One vector is turned by the same rotation once a tick. Each row is the vector after some number of ticks, and that number follows the row.
The counts run from 0 to 632.
[ 15  -9 -27   7  12   0   7 -13 -11  -8 -33  -4 -12  16 -10   4  -2  14
  -7   0   4  -4   5  22   8   3  -8 -12  -1  10  -4  18 -17  25 -23  20
   4 -17  -1 -19  14   6  26 -19 -16   9  10  11 -20   0 -23   6   5   0
  10 -24  -1  20 -19  16  14   4  -8 -37  10  12  -6  19   0  29 -17  23
  18 -19 -16   0 -30] => 93
[ 12  -4 -18   4  -1  -8  -7 -18 -21   0 -16  -8 -16  13  -9  -6   5  12
 -22  -4  21  -6  23  16   2  11   3 -26  -3  23 -23  20 -13  14 -16  23
  -2  -7   7 -29  22   3  10 -18  -3   6  -4   1 -18 -18 -12   5   7  22
 -17 -33  -1   3 -23  12  16   0  -9 -30   8   5   2  16   4  23  19  14
  14  -9 -13   3  -8] => 286
[  5 -20 -19  15  12  11 -11  -8 -13 -10 -27   2 -20   7 -14  13   6   7
 -12  -6  18   5   1  14  11 -11   2  -6  -5  13  -7  23 -21  30 -18  12
   1 -35  12 -24  16   3  24 -28 -26  14  -3  -5 -18   1 -10   9  -5 -10
  -2 -22  -7  16 -20   9   7   1 -13 -24   9  -4  15  22  -5  32   4  16
  19 -17 -18 -13 -14] => 559
[-10 -13 -18  10   6 -23 -10 -13  -9  -2 -27  -9  -4  28   4   3  24  18
 -22  -7  23 -14   3   4  -3   9  -5 -10  -1  36 -18  20 -25  -3  -6  22
  -3 -11   8 -13  27  -4  11 -19  -3  -3  -9 -14 -22 -34  12   1   3  12
 -11 -23  -6  10 -17   7  15 -14  -4 -13   9  21   9   4   5  24  19  18
  28  -5 -16  -1 -19] => 23
[ -6 -16 -35  17   8  -7  -8 -11 -27   5 -19  -6 -16  15 -10   7   3  12
 -19  -2  18 -11  -1  20  14 -12 -12 -19  -4  27  -9  20  -9  12   2  20
   1 -18   0 -29  31  -7  19  -9  -7   6   0  -3 -33  -3   1   8  -4   4
  -3 -30  -5  12 -16  -2  16 -10  -2 -27   3   8  13  23  14  29   0  18
  18 -12  -9  -9 -10] => 540
[ 18  -2 -18   0   7  -1 -19 -14 -11  -5 -32  -4  -9   6   4  -6  15  17
 -16  -8  19 -12   6  10   6   9  -1   1  -1  19 -28  16 -20  21 -28  13
 -11 -24  14 -17  11  12  15 -31 -26   5  -4   0 -15 -11 -13   3   4  24
 -15 -30 -11  14 -25  25  13  13  -3  -9   5  -1   0   9  11  22   8  29
  23  -1 -20   3 -18] => 301
[  4   0 -19   5   6  -7  -9 -19  -6  -9 -26   2  -5  14 -11   6  15  14
 -19   7   5 -14  17  10  10   8 -14 -15   3  12 -31  28 -27   5 -21  13
   4 -12   2  -6  25   3  19 -35  -7  -4 -11  11 -24 -15   4   2  -4  28
 -27 -22   3  16 -24   6   1 -13 -15 -17  10  10  -4   9   1  18  17  23
  20 -12  -5  -6 -17] => 146
[ -6  -1 -14   9   4   1   1 -18  -5 -27 -22 -14  -6  12  -6   6   1   9
 -15   0  24  -9 -17   4   2   4  -7 -11   6  44 -14  18 -21  26 -21  15
 -14 -21   3 -15  29   9  30 -19 -19  13   9 -18 -23  -6  -5   6   2  -2
  -1 -15 -11  13 -13   9  10  -8   0 -27   4   6  -7   8   5  29   6  23
  24  -4  -7 -12 -25] => 13
[  3  -2 -11   9  10   5   5 -15 -18 -21 -42  -1  -6  13  -1   9   2   9
 -14   1  24  -2   6   3   4   3 -11 -11   5  28 -18  20 -25  20 -25  10
  -3 -17   6 -22  32   8  20 -34 -21  11   7  -5 -12   2   6   4   0   2
   5 -13 -15  18 -26  11   6   4  -9 -26  25  -8   2   0   4  13  12  30
  22 -19 -13  -5 -16] => 156
[  2  -3 -16  15  -1  11 -16 -18  -9 -13 -17 -17  -6  13  -6  14  13  25
 -23  -4  20  -8   9  15  16  -3 -10 -14  -3  25 -20  20 -26   9 -11  19
   4 -27   5 -11  23  -3  10 -26 -14   7  -3 -13 -19 -11  -4   7   9  11
 -19 -18  -9  10 -14  10 -17   0 -15 -24  18  12  11   8   0  23   7  26
  23   6  -1   5 -27] => 179
[  2   1 -18 -10   7 -16  15 -11 -11 -10 -23  -4 -11  19 -13   6  -9  17
 -12   9  30 -20   5  14   1  11   0 -11   7  30  -3   8 -13  10 -28   1
  -2  -7   4 -36  18  -4  17 -31 -11   5   4  -8 -21 -13  -2   2  -2   8
  -9 -27  -5   3 -30  11  24  -7  10 -29  16  11  -6   4   1  12   3  30
  14  -5 -21   1 -20] => 453
[ -6 -11  -6   1   3   2  -6 -15 -15 -11 -29 -10  -7  20   1   8  11  19
 -16  -8  33  -4  12  -6   9  -6   0  -3   4  30 -30  21 -19  15 -23  15
   0 -22  10 -21  31   8  10 -26 -25   8   3  -3 -16 -13   4  -1   5   3
 -13 -22 -13  14 -28   9   3   5  -3 -16  14  -1   2   2   4  17  24  24
  30  -3 -18   1 -10] => 159
[  1 -23 -17   7  -5   6 -13 -25 -15 -11 -12  -9 -25  31 -19   6  21   6
 -24  -5  20  -3  20  17   7   4  -4 -12  -1  27  -8  16  -9  17 -22   6
   2  -7   4 -18  23  -2   2 -20 -20   3 -14  -4  -9 -27  -9  14 -11   6
 -15 -25  -4   7 -23   0  14  -8 -13 -20   1  13   7   8  -8  23  27  20
  18 -13  -7  -1 -15] => 602
[  9  -9  -8  12  -7  11  -7 -23 -11  -5 -20 -10 -16  21  -8   4   2  21
 -18  -9  24  -3  25  16  13   2 -11 -18   4   9 -15  16 -23  25 -18  24
  10 -21  -4 -20  27  -6   6 -19 -14   0   7   7 -27 -15 -13   9  -9  -4
  -8 -32   0  15 -21   8  -3   3 -16 -32   7   6   5  21   0  18   1  22
  16  -9   0   1 -22] => 583
[ 13   7 -26  -4  12 -11  -4 -17 -14  -6 -36  -6  -6  16  -1   0   7  14
 -11   4  13  -8  10  13   2   8  -9  -8   1   9 -19  20 -20  22 -28  14
  -8 -19  18 -23  13   6  17 -32 -15   7  -2  -3 -18  -5  -7   3   2  16
  -4 -28 -13  20 -26  32  13  13  -2 -15  20   0   9   2   5  11  -5  22
  19  -9 -23   1 -15] => 299
[ -2 -16 -17   0  -4  -7   8 -12  -7  -8 -28  -9 -10  23 -13  13   2  13
  -5  -7  26  -5   1   5   3   4  -8  -3   9  11  -1  26  -9  30 -26   8
  -4 -16   9 -32  26  -2  12 -20 -21   2   1  10 -24 -15   1   8 -17  -6
   5 -26 -10  20 -27   5  18  -5  -5 -19  16  11   6   7  -3   8   3  19
  16 -15 -15 -11 -22] => 592
[  5 -16 -18   9   1   1 -16 -17  -7  -3 -32 -12 -11  23 -10  16  14  15
 -19  -6  11  -9  23  14   5   7 -16  -2   3  -2  -2  25 -25  21 -18  21
   4 -23  -9 -13  25  -1  13 -28 -18  -9   0   6 -23 -20  -4   7 -21   3
 -12 -25  -5  17 -23   9  -3  -9 -17 -15   7  13  12  13   2  18 -10  16
  13 -12  -1  -8 -26] => 585
[  9  -8 -21   0  -5 -14  -6 -17   3 -15 -21 -17  -2  11 -19   0  -1  18
  -6  -2  19  -8  10  20  -2  10  -5 -17  -3  10 -12  24 -19  19 -19  13
  -9 -22  20 -15   8   0  14 -31 -11   6   4  11 -16 -23 -11  13   2   0
  -5 -29  -5  19 -18  31  12 -10  -2 -25  16  26 -11   1 -10   1  -9  22
  17 -11 -12  -5 -29] => 438
[  2 -13 -12   8  15 -11 -10  -9  -7   7 -47  -6   0  22   3   9  28  15
 -15 -17  16  -9  15  -6   0   3 -10  -2  10  19 -19  23 -23  10 -25  22
   0 -17  -1 -22  29   7   4 -31 -23   0  -5  -1 -23  -9   3  -3  -5   6
 -13 -18 -17  15 -23  13   9   2 -13  -3   8  10  13  13   9  20   7  16
  26  -6 -19   8 -18] => 332
[  3  -8  -5  14  -5   2 -14 -23  -9  -9 -19   5 -15   5   0   9  12  10
 -24   5   7   7  -1  20  13  -5 -14 -22   0  22 -20  19 -31  26  -8  27
  10 -29  16  -5  14  -7  18 -22 -15   2  -2  -4 -18 -22  -5   9   3  -8
  -9 -26  -6  25 -26   2  -5   5 -12 -24  11 -11  13  21  -3  32   9  16
  22 -13 -12   5 -18] => 381
[  0 -11 -27   4  20  -3 -13  -9  -9  -3 -39   1 -11  25   6   7  31   7
 -13  -8  12 -12  -4   6   3  -3  -6  -2   7  25 -12  18 -20   7 -18   7
   5 -10   5 -12  24   3  13 -19 -21  -2 -21  -7 -23 -15   6  -1   0  12
 -12 -33  -9  15 -18   3  13   1  -5   3  11   9  15   8  13  29  20  26
  24  -4 -18   4 -21] => 336
[ 11  -5 -28  10  14  -7 -21 -14 -13 -14 -40 -14  -7  26 -13  -6  14   8
 -15  -2   2  -4  10  14  -7  17  -7  -7   0  16  -8  18 -28  16 -16  25
  -5  -5   4 -11  20  12  15 -15 -17   2  -8   1 -10 -17  -1   8  10  21
   1 -21  -1  13 -20  21  19  -7 -12 -20  16  10  -1   7   0  27   3  17
  16 -21 -13 -10 -21] => 292
[  1 -12 -26  14  13 -21  -7  -5 -10  15 -17  -1  -7  14 -11   5   8  23
 -24  -1  13 -15  14  26   6   2 -14 -23  -8  25  -4  19 -16  -3  -3  22
  -2 -11   5 -22  25  -9  23 -17  -1   1  -5  -8 -31 -16  -3   5  -1  10
 -10 -26  -7  12  -9   8  15 -14  -5 -14   4  22  13  15   9  30  -8  15
  19  -6 -14   9 -19] => 54
[ 14 -17 -10   1   3 -11 -18 -15 -14   1 -22  -4  -3  10  -9  -5   8  15
 -16  -7   9 -12  21  14   4  12 -11  -2   2  16 -16  21 -20  27 -19  21
 -16 -21   4 -23  21   8  19 -28 -17   6  10  -3 -26 -12 -23   7  -2   8
 -17 -21   0  20 -20  25   6  -1  -8 -20  -6  12 -12   9   6  19 -16  11
  13   4 -11   3 -17] => 269
[ -8 -12 -33  -6  15 -11   1 -10  -8  -3 -35   6  -5  21 -24  12  17  12
 -15   1   1   3   4  15  -5  -6 -16 -26  -4  19 -15  22 -16  -4 -21   4
  10 -14  12 -19  18   5  16 -28 -12   9 -14   5 -19  -5   0   6   2   9
  -8 -20 -10  21 -10   7  16  -9  -6 -18  13  24  10  11  -4  19   9  25
  28 -22 -22  11 -19] => 343
[-10 -22 -19   4  12  -7 -10  -7 -21 -10 -28  -4 -10  24  -9   6  17  11
 -10 -10  13  -8  -4   2   1  -6   7  -9   1  44  -5  16  -7  13 -14  22
  -5 -19   8 -22  20  11   5 -17 -13  15 -10  -9 -19 -16  -5  -3   9  15
  -3 -25  -1  11 -19   3  21  -4  -3 -11   8  11  10  14   8  37  21  20
  21  -2 -23  -3 -14] => 511
[ -4 -14 -15   5   2  -6   0 -11  -8   0 -32   9  -2   9   3   9  18  13
 -17 -12  12  -8  -2   1  14  -6 -12  -9   3  28 -25  21 -17   9 -13  13
   4 -20  -1  -9  27   2  21 -23 -16  -4  -1   2 -26 -21   4  -1 -15  -4
 -16 -34  -6  17 -19  -9   8  -3  -5 -20  -5   8  -5  17  11  27  11  21
  30  -2 -15   6 -23] => 364
[  8  -7 -13   0  -5  -7 -17 -32   3 -13 -20   3  -7  14 -15   6  18  11
 -13   4   8 -12  19  19  10   5 -15  -3   3   9 -24  29 -21  24 -29  12
  -3 -19  14 -11  14  -2  15 -39 -23  -6  -1   7 -23 -17 -12   9  -6  10
 -26 -23 -11  18 -26  19  -5  -4 -12  -9   4  16   2   4  -4  11  -2  25
  26   1 -15   6 -25] => 613
[  3 -19 -25   5  14  -1 -10  -7 -17  -6 -40  -1 -16  13 -12  13   7   8
 -18  -1  13   2  -2  14   9  -8 -11 -11  -4   9  -5  17 -20  23 -11  10
   3 -22  16 -25  20   1  23 -23 -22  10   2   0 -17  -2  -1  11  -4 -17
   8 -23 -15  24 -24  12   8   1  -7 -19  18  -6  14  17   1  23  -5  19
  19 -26 -18  -7 -16] => 560
[ -6 -21 -36  12  20 -10  -8  -2 -23   5 -31  -5 -11  16 -14  12   6  14
 -16  -1   6 -14   2  19  12  -5 -13 -12  -3  17  -4  24 -15   7   3  13
  -3 -16  -6 -19  29  -4  27 -16  -3   3  -3   6 -27  -7  10   8  -6   8
  -7 -24  -5  16 -15  -3  21 -19  -3 -15   0  16  13  16  11  32   1  14
  13 -14 -18 -10 -14] => 541
[ -2 -17 -15   0  -4 -13   1 -13 -17 -16 -15 -10 -17  10 -20   9  -2  12
 -13  -2  39  -6   2   6   3   5  -2 -12  -1  26 -12  19  -8  24 -23   7
 -10 -15  22 -33  24  -6  15 -22 -21  11   8  -5 -22 -21  -1   6  -6 -11
   1 -27  -7  11 -28   8  22 -13   3 -31   7   6  -2   7  -5  16   0  15
  17 -12 -21  -7  -9] => 421
[  2 -13 -15   3  -2 -21  14 -18 -16  -2 -23  -5  -1  29  -6   2  12  20
 -15  -3  25 -25  15   5   6   6 -16 -12   8  27 -14  27 -10   6 -19  13
  -1  -4   9 -23  37  -5   7 -29  -2  -6  -1  -1 -25 -23   6   7  -4  14
 -16 -25  -7  15 -20   9  12 -13  -3 -17   8  26  -2  -6   3   0  12  27
  23  -4 -12  -3 -21] => 628
[ -3 -12 -23  -1   8   2 -14 -12  -2  -5 -34  -3   8  10  -8   8  12  20
 -21   0  10  -5  11  16   7   2  -7 -13  -8  23 -26  17 -29 -12 -17   2
   3 -12   6  -6  26   4  14 -36 -15   8  -3  -4 -11 -15   3   7   9  12
 -22 -21  -7  20 -13  10  -2 -13 -10 -25  11  22 -12   9  -3  21  15  30
  27 -14  -7   8 -29] => 174
[  4 -20 -29   6   3 -10 -20 -24  -8 -10  -9  -7 -12  19 -18   1  14  11
  -8  10  -4  -2   8  30   5   4   1  -5   0  22  -2  16 -14  17 -12  26
  -5 -15  14 -14   7   5  14 -27  -9   3  -7  -1 -14 -20 -13  12   1  23
 -17 -22   8  15 -19  16  10 -11 -13 -17  -2  25   8   8  -3  35  -6  17
  11   3 -15 -13 -23] => 261
[  3 -12 -13  -4   4 -10  -2 -14 -17   2 -14   3 -21  13  -6   4   2   9
 -27   6  29  -8  18  19  11   6  -8 -14  -6  23 -19  17 -17  11 -13   3
  -5  -8  19 -31  19 -13  16 -30 -11   6   3 -13 -18 -20   1  15  -1  -8
  -9 -31 -10   9 -32   9  21 -13   0 -32  12  -1   7   9   2  17   6  19
  14 -12 -20   7  -9] => 425
[  5  -7  -8  11   2  -1 -23 -15   2  -8 -25   1 -13  13  -3   4  26  13
 -26  -5  11  -2   0  15   5   2  -9 -10  -4  26 -17  12 -32  15 -13  17
   0 -25   7  -7  12  -4  23 -25 -24  -2  -7 -14 -15 -31  -5  10   0 -15
 -15 -27  -8  18 -16   8  -4  -7 -15 -16   6   7   2  16  -5  35   1  22
  21  -2 -11  18 -33] => 210
[ -8 -18  -4   6  -1  -8 -10 -13  -6  -3 -23   4  -3  11 -10  19  14  21
 -13   0   7   9   9  10   0  -8  -1 -22   1  28 -19  28 -22   5 -12  28
   6 -24  12 -10  21   4   6 -34 -16   7  -5  12 -17 -21  -3   0   6   5
 -17 -24   4  20 -28   1   3 -10 -16 -23   7  19   0  17 -12  22  18  12
  28 -13 -17  -1 -24] => 376
[-12 -11 -28   9  13 -24 -17 -11  -4  -9 -19  -3  -6  20 -20  15  18  13
 -21   6   9  -5   1  20 -10   8   0 -16   0  28  -5  20 -23   5 -10  23
 -10 -14  17 -17  19   0  17 -17  -4   6 -16  -8 -17 -20   5   7   4  14
 -15 -15  -9  13 -16  14  18 -17  -7  -9   9  28  13   7  -3  29  11  14
  21  -9 -14 -12 -20] => 27
[  9 -11 -11  -8   6  -1  -8 -18 -15 -13 -31   2 -13  10  -9   9  12   9
 -12  -1  11  -6  11  10  15  -2  -9   4   6  15 -26  24 -10  24 -33  10
  -4 -23  15 -20  13  13  24 -37 -25  11   2   4 -21   0 -16   3  -3  12
 -15 -23  -7  24 -31  19   4  10  -7 -17   1   0  -1  10   3  19   6  25
  23   3 -21   4 -11] => 127
[ -1  -7 -23  17   5   7  -9 -23 -15 -24 -28 -14 -10  20 -16   9   8   8
 -17  -3  18  -5   8   5   3   1 -18 -22   2  19 -15  23 -24  28 -21  20
  -2 -19  -2 -20  29   4  20 -17 -13   7  10  -9 -18   5   4   7  -1  11
  -4 -14 -11  18 -18   4  -1  -4 -18 -27  19  -1  13   7  -7  19  11  17
  22 -18  -2 -15 -17] => 152
[  5  -5 -11  14  -1  -8  -8 -24 -11 -14 -21   0 -14  15   4   7  17   9
 -20   2  12  -1  -1  20  11 -11 -21 -23  -2  20 -16  23 -26  24  -1  23
   9 -21  21  -7  18  -8  25 -16 -12  -4  -2   0 -20 -23   0  15  -6  -8
   4 -22  -6  22 -22   6   2  -2  -9 -22  16   0  10  11  -2  25   1  16
  27 -20 -11  -2 -25] => 382
